One turn sends every row of this set to another row. A few are shown first. Where does it send the rows asked after them?
pap: [ 12  -3  16  16   3  12  -7  -8  23  13  -9  -4  21 -23 -10  -3 -23   3
 -20  -7   3]
lobi: [ 13 -16  15   0  -1  20  -8  -7   5   7  -6   2   5   2  22 -16 -18  -7
  -3  21 -19]
bimip: [  5  -5  -1  -4  13 -18 -10  -6  16  16   7  12  21  -3   7   8 -35 -29
  -3  16  -8]
sopu: [  6 -21  21  -3  14   6  -4 -13  14 -11   9 -12   8 -15  11  -8 -17   7
 -15   2 -12]
divu: [ 15  -6   9   6 -15   9  -3  -5  15  21 -24  -1  19  -9   4 -10 -25 -10
   8  10   1]
Dav: [ 14 -14  10   4  -7  20 -16 -18  16  23 -19   0  13  -8  -2  -8 -14 -11
   4  20  -1]
Gada: [ 23 -18  24  -2  -3  16  -6 -10   9   0   0  -7  14   1  14  -6 -10  -4
  -1  22 -19]
Seku: [ 10 -13   4 -12   3 -20 -21  -4  14  11  10   0  13   0   1   7 -44 -26
  -9   3 -12]
zugo: [  1  -9   9  14   4   9  -6 -13  25   9  -7 -12  21 -27  -4  -9 -23   8
 -11  -3  -3]
Zare: [ 13 -18  19 -13   7  18  -7 -13  10   6  -3  -1   3   2  14  -6 -11 -11
  -4  27 -15]
kevik: [ 10 -18  24   2  16  11  -4 -13  20  -7   7  -5   5 -11  19 -14 -19  -3
 -19   3 -14]
pid: [  4  -9  -7  -6  13 -21  -6  -9  21  19   5   5  19  -6   7   9 -32 -28
  -8  10  -8]
vaf: [ 10 -11  -4   8  19  -6 -16   1  13  17  12   9  25  -7   1  20 -27 -22
  -6   9  -1]
Pas: [  4 -18  22  -4  28  10   2 -11  19  -6   4  -9  11  -2   6   0 -27   5
 -19   2 -12]
Naso: [ 15 -19  23   0  21   9  -1  -6  15 -10   6 -13  11  -8  16   0 -21   1
 -19  -2  -7]
gefuz: [ 23 -14  21  -9  -2  11  -3   0   6  -4  -2   6   7   3  15 -10 -19 -16
  -5  19 -16]
Tuse: [  6  -9  -1  10  17 -13 -19  -6   6  23  11   6  22  -4  -3  16 -34 -20
  -7   5  -3]
Sorog: [ 13 -17  10   8 -11   8  -9 -14  17  18 -25   4  17   0  -4 -11 -28 -13
  11  11   0]
mizep: [  9  -5  16  15   9   5   0 -11  29  10 -11 -11  24 -23   0  -4 -24   1
 -11  -8   7]
fet: [ 10 -18  -4 -14  -1 -23 -18 -10  19  15   3  -3  10  -2   3   8 -37 -25
  -9  -1  -8]
Zava: [ 14 -20  -2  -1   6  -3 -30   3   9  14  11  -1  16  -2  -3  22 -35 -14
 -12  -2  -4]
zef: [  5  -4   0  -4  10 -20 -12  -4  13  19   8   8  20  -3   1   9 -38 -28
  -4  12 -10]
dez: [  6 -10  20  14   3   7  -8 -20  28  11  -6  -6  14 -24   1 -15 -21   3
 -16  -8  -1]
sulo: [ 21 -20  17  -9  -3  13  -5   0   1   0  -8  -4   7   7  21  -5 -22  -9
   2  16 -12]
gel: [ 18 -15  28  -4  12   8  -5  -6  16 -11   8  -6   8 -12   6  -3 -21   0
 -26  -5  -9]
peki: [  8 -12   2  13 -14  12  -9  -9  14  15 -19  -2  19 -14   3 -16 -21  -7
   9  17  -7]
kopa: [  7  -9  -5  10  17  -6 -23  -5   7  22   7   8  23  -2   0  19 -34 -17
  -7   8  -1]
nak: [  3 -10  11  13  11   7  -2 -15  36  10 -14  -8  23 -16  -9  -7 -33  -3
 -11  -5   1]
vuv: [  9  -8  12  11 -14  16 -11 -13  12  26 -18   2  14 -11   4 -16 -20  -2
   0   9  -5]
geve: [  9 -12  14   8   4  15 -15 -22  35  13 -11 -13  15 -22  -8  -8 -21  -4
 -14   0   2]
bopip: [ 18  -2   8  11 -12  16  -5  -2  12  19 -20   8  20  -9   0 -10 -21 -13
   1  17  -4]
nite: [ 21 -10  15  10 -18  16  -9 -12  19  16 -15  -7  22  -8   1 -10 -15  -6
   4  17 -10]
daseb: [ 14 -26  20 -11   5  11  -5 -10  -1   2  -6   3   6  13  11  -4 -21  -7
   3  17 -12]
vosid: [  9 -12   6 -16   3 -22 -20  -8  19   8   9   2  13  -3   3   6 -42 -25
  -9   2  -8]
Gatup: [ 13  -5  19  12  -2  12  -4 -16  32  11  -7 -15  26 -21  -4  -6 -19   4
 -12   2  -7]
gurof: [ 14 -23  15  -5  -3  10  -6  -8   2  -5  -2  -1   7  -2  17 -14 -15  -8
   6  21 -16]
Samov: [  8  -6   3 -10   8 -20  -7  -2  23  15   9  11  21  -9   2   9 -31 -30
  -3  11  -4]
Fevon: [ 10 -17   2  -2   6 -12 -32  -7  10  15   8  -1  14  -3  -4  16 -40 -13
 -14  -6  -2]
nagez: [  6 -15 -10   6  21 -10 -15  -8   9  22   8   3  19  -4   4  19 -27 -19
 -10   7  -4]
tefel: [ 12 -14   5 -19  -5 -17 -21   1  18  12   8   1  14  -5  -2  11 -38 -21
  -8  -1  -7]
fev: [  8 -15  23 -10  19  14  -6 -17  29  -4   4 -14   6 -12   7  -5 -18  -4
 -22   7 -11]
pamat: [ 16 -14  28   0  11  11   0 -14  22  -5   8 -15  17 -13   9  -2 -12   5
 -17   7 -15]
geguf: [ 11 -18   3   1   9 -14 -29  -5   8  13  12  -2  15  -2  -4  15 -39 -18
 -13  -4  -5]
Dod: [ 11 -24  -6  -3   6 -12 -26  -9   7  18   7  -4  10   1   1  18 -32 -15
 -12  -3  -4]

divu turns into sulo
fet turns into Dod
Fevon turns into kopa
Now these:
Pas turns into nak
fev turns into geve
peki turns into gurof
gel turns into pap
Zava turns into vaf
geguf turns into Tuse
dez turns into vuv
Gatup turns into nite

One turn sends every row of this set to another row. A few are shown first. Where does it send the rows asked after them?
Sofo: [ 13  -9 -24  -3  13   9 -10  -6   0 -28  -7  19  12   7  12  -1   2  -2
 -10  -2  -1   4   2   3  -9]
Semib: [  6 -22  10 -15   4   3  -5 -10 -10  -7 -18   4 -13  18 -11  -5   1   7
  -1 -23 -11  -2 -14   6  10]
ranuv: [  3  -7   2   2   0  -6  -6 -23  -6 -11  21  -4  11   9  16 -22  -1  17
   6 -15   3  16  -6   4  -1]
guse: [  2 -26  12 -13   5   5 -16 -10 -14 -15 -19  -5  -6  13  -5   0   7   3
   2 -20  -8  -3 -15   9   6]
Geg: [  6  -6   3   0   2 -11  -4 -16 -14  -3  16  -4  14  -1  12 -22  11  17
   6 -21   4  15 -12   0 -10]
lotu: [  7  -1   3  10   5   2   9   3  -2  -5 -10  12   3   4 -15 -22  17  -8
  13 -15  -9  15   0  16 -22]
Zesum: [  6  -9 -28   5  10   9  -7  -9  -2 -21  -6  21  16  16  10  -2  -1   1
  -1  -5  -3   6   9   0  -9]
tozel: [  1  -4   3  -2  10   1   9  -1   0  -4  -4  17  -3  -4 -14 -20  16 -11
  15 -17  -5  18   2  18 -24]
dunum: [  4 -20  10  -9   2   6  -8 -12  -9 -10 -17  -2 -15  17  -2   4   9  14
   4 -23  -9   0  -5   3  13]
Zopu: [ 13   8   4  -7  -5  11  -9   6 -11   0  -7  -2  16  10   4  -3  18   4
  16  13   0   2   6  14  -5]
Zaso: [ 17  -9 -29   2   6  10  -9 -10  -7 -25  -2  21  12  13  12  -3  -1  -2
  -6 -11   0  11  -1  -2  -6]
rubun: [ 19   1   5  -7  -4   5 -12   9  -5  -2  -1  -2   9  10   3  -1  13   3
  19  11  -2  -4   6  12   9]
Kufi: [  8 -13  14 -17  11  -9  -8 -10 -22   6   1  17  -7  20   9 -10  -8  -6
   5 -10  -5 -10   7   9 -21]
sek: [ -3  -2   1   3   4   6  17  -1  -6  -1  -9  12  -4   4  -9 -26  18  -4
  17 -17  -6  13   6  15 -21]
Duzos: [ -1  -2   7   3   8  -7  -4 -16 -13  -7  18  -2  16   2  11 -16  10  19
   3 -17   3  13 -12   8   4]
Marik: [ 15 -10 -29   2  16   2  -7  -5  -9 -28   4  13  12   7  11  -1   1  -4
  -3  -9  -2   4  -2  -1 -15]
fekor: [  5 -15   8 -17  10   4 -13  -9 -22  -1   0  20   1  16  16 -13 -14  -9
   0  -9  -8  -3   3  19 -22]
deros: [  2 -14  15  -8   9  -8 -10 -11 -22  -1   2  24  -1  12  15 -15  -9 -10
   1 -12   0  -5   6  19 -18]
kal: [  2  -7   3   6   4   4   5   6  -1 -10   2   5  -2   0 -16 -21  15 -13
  23 -17  -5  16   1  23 -19]
mokel: [ 14   6   1  -6  -3   5 -11   9 -12   4  -1   7   9   6   5   6  12   1
  14   8   5  -7   3  19   5]
vizig: [  3 -22  11 -12   1  -2  -9 -12  -3 -15 -19  -4 -11   6  -5  -2   9   7
   0 -19  -7   1 -13   6  13]

Geg turns into fekor
lotu turns into Zaso
Now these:
dunum turns into sek
Zopu turns into ranuv
kal turns into Marik
deros turns into mokel
tozel turns into Sofo

